In the rows, zero is written as 100.
The same turns and mirrors carry the whole set onto itself, and each row onto the other rows of its family. Which rows share a family with each named row? Give them in list order.
These 32 rows form 4 families of 8 rows each.
Tagaz: | 114 |  96 | 130 | 104 | 107 | 112 |  95 | 114 | 113 |  78 |  98 | 106 |  83 |  92 | 109 | 104 |  84 | 108 | 100 |  97 |
biri: |  94 | 110 | 104 |  85 | 109 |  97 | 109 | 121 | 103 |  94 |  87 | 123 |  92 |  94 | 111 |  97 | 102 |  82 | 107 |  79 |
Dev: | 104 | 129 | 111 |  91 |  99 | 112 |  95 | 107 |  96 |  78 | 104 | 125 |  81 |  99 | 124 | 104 | 103 | 109 | 102 |  77 |
Leri: | 103 | 109 | 110 |  98 | 112 | 125 |  86 | 118 |  82 | 116 |  94 | 112 |  88 |  89 | 115 |  88 |  89 |  91 | 102 |  97 |
namu: | 105 | 111 | 111 | 103 |  95 | 111 |  89 | 113 | 118 | 110 | 125 | 112 |  79 | 111 | 104 |  97 |  97 | 113 | 104 | 102 |
gol: | 102 | 100 | 111 | 105 | 117 | 116 |  91 | 122 |  91 | 102 |  99 | 110 |  90 |  90 | 109 |  87 |  82 |  79 | 112 |  98 |
fuv: |  88 | 117 | 103 |  88 | 101 | 107 | 112 | 122 |  87 |  99 |  83 | 115 |  99 |  99 | 113 | 103 | 104 |  93 |  95 |  88 |
Sabi: | 112 | 114 | 114 | 118 |  94 | 110 | 113 | 124 |  99 |  86 | 104 | 108 |  76 | 106 | 109 | 112 |  92 | 116 |  97 |  71 |
kibeg: | 104 | 109 | 111 | 105 |  96 | 108 |  90 | 115 | 120 | 106 | 126 | 110 |  81 | 112 | 102 |  97 |  94 | 109 | 107 | 102 |
tabo: |  99 | 105 | 110 | 106 | 112 | 123 |  92 | 123 |  80 | 107 |  96 | 105 |  94 |  93 | 111 |  91 |  83 |  86 | 104 | 103 |
leto: | 118 | 100 | 130 |  97 | 107 | 115 |  89 | 109 | 114 |  87 |  96 | 113 |  77 |  88 | 113 | 101 |  90 | 113 |  98 |  91 |
Kon: | 115 | 105 | 130 |  98 | 102 | 121 |  90 | 109 | 104 |  91 |  93 | 108 |  81 |  91 | 114 | 105 |  91 | 120 |  90 |  96 |
Biki: |  97 | 109 | 106 |  99 | 108 | 118 | 112 | 129 | 108 | 112 | 108 | 111 | 107 |  99 | 125 | 102 |  96 |  84 | 116 |  80 |
Nad: | 117 | 113 | 114 | 112 |  97 | 109 | 109 | 121 | 105 |  91 | 105 | 115 |  70 | 102 | 111 | 108 |  94 | 115 | 100 |  63 |
nuv: | 100 | 111 | 106 |  95 | 107 | 120 | 109 | 126 | 108 | 118 | 107 | 114 | 103 |  97 | 128 | 101 | 100 |  87 | 114 |  77 |
popal: | 114 | 111 | 114 | 117 |  97 | 106 | 112 | 124 | 105 |  85 | 106 | 111 |  74 | 104 | 108 | 109 |  91 | 112 | 102 |  67 |
nugu: |  96 |  98 | 101 | 105 | 121 |  98 |  92 | 117 | 109 | 116 | 116 | 103 |  89 | 102 | 104 |  98 |  88 |  99 |  85 |  83 |
nufup: |  98 | 130 | 111 |  99 |  96 | 115 | 100 | 111 |  88 |  72 | 104 | 116 |  88 | 104 | 121 | 109 |  99 | 110 |  98 |  86 |
pebaz: |  88 | 110 | 104 |  92 | 106 |  99 | 115 | 125 |  95 |  89 |  87 | 114 | 100 |  99 | 109 | 102 |  99 |  83 | 104 |  88 |
gim: | 106 | 103 | 111 |  97 | 117 | 119 |  86 | 117 |  92 | 112 |  98 | 116 |  85 |  86 | 114 |  84 |  87 |  84 | 110 |  91 |
Nimes: | 114 | 117 | 114 | 113 |  94 | 112 | 110 | 121 |  99 |  93 | 103 | 112 |  73 | 104 | 111 | 110 |  95 | 120 |  95 |  67 |
Zak: |  94 | 102 | 101 | 104 | 118 | 103 |  91 | 116 | 103 | 120 | 114 | 101 |  91 | 103 | 106 | 100 |  90 | 104 |  79 |  85 |
Taz: | 105 | 122 | 112 |  95 | 103 | 105 |  98 | 110 | 104 |  68 | 108 | 125 |  82 |  99 | 119 | 103 |  98 | 100 | 110 |  76 |
naza: |  98 | 123 | 112 | 103 | 101 | 107 | 103 | 114 |  96 |  63 | 108 | 116 |  89 | 104 | 117 | 108 |  94 | 101 | 107 |  86 |
rade: | 110 | 102 | 130 | 105 | 102 | 118 |  96 | 114 | 103 |  82 |  94 | 102 |  87 |  95 | 110 | 108 |  86 | 116 |  92 | 102 |
vabe: |  97 | 101 | 101 | 102 | 119 | 101 |  90 | 115 | 107 | 121 | 114 | 104 |  88 | 102 | 106 |  98 |  90 | 102 |  82 |  82 |
bep: |  94 | 117 | 103 |  80 | 104 | 105 | 106 | 117 |  95 | 104 |  83 | 124 |  92 |  94 | 115 |  98 | 107 |  92 |  99 |  79 |
vonom: |  98 | 115 | 105 |  96 | 105 | 124 | 110 | 127 | 101 | 120 | 105 | 111 | 106 |  99 | 129 | 104 | 100 |  91 | 109 |  80 |
Vipov: | 102 | 110 | 111 | 108 |  94 | 110 |  92 | 116 | 116 | 105 | 125 | 107 |  83 | 114 | 102 |  99 |  94 | 111 | 104 | 106 |
Zefov: |  95 | 112 | 105 | 101 | 105 | 122 | 113 | 130 | 101 | 114 | 106 | 108 | 110 | 101 | 126 | 105 |  97 |  88 | 110 |  84 |
mavu: |  94 |  99 | 101 | 107 | 119 | 100 |  93 | 118 | 105 | 116 | 115 | 100 |  92 | 104 | 104 | 100 |  87 | 101 |  82 |  87 |
Tal: | 103 | 112 | 111 | 105 |  93 | 113 |  90 | 114 | 114 | 109 | 124 | 108 |  82 | 113 | 104 |  99 |  96 | 115 | 101 | 105 |

Which other rows belong to the same family as leto? Tagaz, Leri, gol, tabo, Kon, gim, rade
Which other rows belong to the same family as kibeg? namu, nugu, Zak, vabe, Vipov, mavu, Tal
Which other rows belong to the same family as Taz? biri, Dev, fuv, nufup, pebaz, naza, bep

